In the data rows, the value 128 means zero.
Two rows play each game, the first against the second. How much does the first row win by? 20 is about a draw, 40 a big win and 0 a big loss. Wins can go round in a circle: one row can beat a second, the second a third and the third the first. Each row has two weighted sums of its numbers, A and B, taken from their middle values. A row wins by its A times the other's B, less its B times the other's A.
[132  75 137 142 161 180 171 112 103 125]
[158 139 120 146  87 106 128 122 143 119] 18
[164 149 108 148 121 120 147 120 131 145]
[121 171  99 113 182 205 129  68 111 119] 11
[ 85 132 163 121 116  93  32 110 160 157]
[123 114 124 140 131 173 173 154 119 138] 14
[140 122  85  93 113  81 165  86 133 140]
[108 169 139 135 134  89  64 181 116 118] 20
[ 76  71 179 108 119 174  85  43 161 167]
[163 156 148 141  78 136 132 157  87 146] 21
[113 192  68 142  82  87 126 102  30 162]
[149 142 132 147 122  73 142 111 128 129] 20
[112 167 134 127 146  70  82 163 134 119]
[130 151 102 117 108 120 156 129 153 112] 19
[155 173 142 155 131 102 136 131 107 138]
[ 66 115 155  64 127 105 117  37 158 168] 19
[ 88 134 117 142 186 154  54 170 130 122]
[141 182 121 138 124 104 132 131 138 125] 17
[110  85 146  80 115 113 120 115 194 127]
[167 143 117 121 129  97 137 125 131 104] 23
[141  92 159 136 119 133 149 108 136  80]
[143  77 136 135 112  86 113 144 131  76] 8
[150 140 130 139 129  78 153 128 117 132]
[117  99 113 184  61 161 102 117  91  66] 18
[106 112 139 159  76 135 108 159 144  90]
[143  83 132 141 126 146 173 121 130 151] 21
[114 175 131 129 133 104  68 186 129 156]
[163 146 119 114 132  94 135 118 138 102] 26
[102 106 148 110 125 169 154 138 158  97]
[ 70 162  80 146 121 167  89 142 115  60] 23
[ 96 161  87 116 179 134 170  74  94 125]
[119  35 116 140 192 194  91 138 109 126] 32
[158 170  96 116 136 113 139 121 141 141]
[111  63 189 114 141 133 147  94 117  77] 17
[124 167 110  90 128  85 131 131 160 123]
[ 73  82 132 138 170 177  56  55 157 154] 18
[173 148 125 115  88 123 144 125 126 139]
[159 136 127 181  76  98 108 121 108 137] 17
[156 126 120 155 127 123 114 152 148 109]
[135  74 125 152 164 182 155 144 110 134] 16
[145 139 122 145 142 138 134 137 161 128]
[162 158  91 122 145  80 115 105 126 100] 20
[ 95  81 195 107 124 111 109 110  95  40]
[154 152 103 141 132  73 127 114 115  94] 25
[149 138 140 147 128 125 141 153 118  91]
[131 184 145 146  88 152 110 171 110 126] 17
[131 115 118 169 147 170 157 159 107 147]
[ 67 145 154 160  55 157 110 148 116 130] 14
[142  82 132 124 133 161 142 126 171 151]
[123  97  98 168 165 132 159 144 116 139] 11
[ 80 167 168  88 173 123  66 103 149 188]
[133 166 128 151 118  91 132 124 137 103] 18
[137 167 120 147  51 126 127 125 109 180]
[103 157 101 109 129  94 174 132 102 101] 23
[151  87 107 152 150 183 152 141 108 118]
[139 128 154 158 164 118 120 158 124 106] 20
[139 175 145 113  96  91 146 109 129 165]
[145 104 131 144 134 184 156 155 122 134] 20
[139 160 108 152 175 117 130 154 105 115]
[123 112 122 132 145 142 176 158 117 129] 17
[160 141 134 170  76 100 126 136  91 142]
[162 189 135 133  74 121 119 116 104 158] 21
[107  51 190 128  96 128 109  71 140  91]
[153  76 112 144 159 164 159 132 115 135] 26
[132 146 122 144  62 130 123 174 117 122]
[159 138 177 144 145 142  95 140 143 131] 18
[137 167 143 134 133 118 142 164 119 121]
[144 173 134 127 134  96 145 129 125 116] 20
[162 125 133 128 117  80 130 117 148 136]
[ 88  91 172 129 103  88 132  71 147  95] 27
[ 90  99 141  91 129 150 180 153 105  99]
[158 158 122 116  99 124 155 147  94 104] 11
[146  67 103 165 186 180  69 130  82 100]
[100 123 149 175  83 106  89 137 128  76] 22
[159 113 142 124 117 110 149 149 136 150]
[103 186 168 119 131 110 140 136 136 145] 20
[144 130  86 142  82  82 134 142 128 159]
[167 134 135 148 137 138 121  96 157 136] 16
[101 141  79 138 169 118 160 147 108 112]
[136 130 144 125 130 120 137 183 133 122] 21
[123 111 112 128 126 142 156 160 158 146]
[ 99 199  44 120 135 110 139 106  99 136] 12
[158 153 133 143 141 137 135 162 107 107]
[136 168 122 140 138 124 118 154 126  80] 20
[170 146 108 147 129 118 113 113 149 118]
[100  94 143 137 162 118 162 150 124 106] 16
[121  82 104 117 142 148 170 130 151 133]
[165 133  85  99 165 131 145 124 134 129] 22
[136 147 105 136 104 108 141 135 160 146]
[121 121 116 122 156 200 178  99 111 136] 8
[ 96 147  83  94 190 129 102 121 146  79]
[173 143 118 133 150  98 132 130 123 135] 23
[131 178 134 136 172 162 147 105 109 104]
[158 136 137 130 114  89 139 139 133 120] 14
[166 153 107 116  69 101 114 150 117 151]
[105  89  82 136 152 128 180 115 122 162] 3
[ 85 114 171 111  91 157  98 180 121  72]
[103 113 171 124 121 130 132 128 171 195] 8
[158 138 105 144  71  91 115 167  89 138]
[ 98 120 160 132 108  90 127 154 136  79] 33
[154 167 117 130 133 104 139 120 133 109]
[172 143 119 154 118 101 126 105 129 120] 20
[ 66 204 108 131  92 105 134  86 105 173]
[135 161  89 115 130 106 164 117 133 162] 25
[ 92 139 153 154 128 124  48 188  95 100]
[162 139  96 164 149 144 113 159 122 130] 12
[136 178 156 152  70 132 131 141  93 127]
[148 136 149 155 108 126 119  96 146  83] 24
[182 133 102 117 143 112 131 138 123 156]
[ 91 143 171  73 128  93 102  70 169 185] 24
[114  91 104 132 141 173 166 153 140 140]
[168 131 120 155 127 105 143 106 125 122] 19
[153 138 136 150 127 131 143 119 151 128]
[161 125  92 118 131  83 112 112 163 136] 25
[112 148 121 134 156 139 161 166 105 105]
[ 63 109 166  57 127 109 142  88 157 122] 8
[161  82 121 118 131 133 163 141 123 127]
[139 101 112 150 168 135 160 151 115 149] 19
[106 102 132 136  97  90 114 137 131  51]
[151 182 142 156 103 140 128 123 127 144] 22
[115 142 128 123 178 124 105 187 136 128]
[132 107 134 163 154 167 162 146 111 144] 12
[116  89 122 114 142 181 160 183 113 135]
[119 123 121  94 100 105 117  94 195 129] 21
[167 143 115 120 103 121 144 123 144 133]
[167 136 116 108 139 149 112 184 105  97] 22
[133 110 134 150 164 128 160 158 112 158]
[ 83  91 142  90 143 121 170 134 127  88] 8
[152  71 117 163 162 192 132 134 111 132]
[114  82 152  84 119 145 127 136 187 163] 27
[130  61 156 160 118 147 135 108 158 129]
[ 99  85 163 127 172 138 157 146  83  82] 17
[131  77 129 136 129 118 178 143 111 148]
[135 113  77 152 144 164 145 161 129 126] 21
[120  76 131 132 116 174 172 146 121 115]
[ 98 146 105 128 109 127 125 130 128  41] 17
[167 168 132 156  84 152 118 146  86 128]
[161 149 120 172  86  97 119 126 101 115] 20
[145 140 138 125 129  93 138 144 139 101]
[104 154  94  82 134  87 112  99 184 145] 18
[147 149 105 128 128 119 146 169 128 143]
[ 48 106 142  86 139 134 100  22 154 159] 18
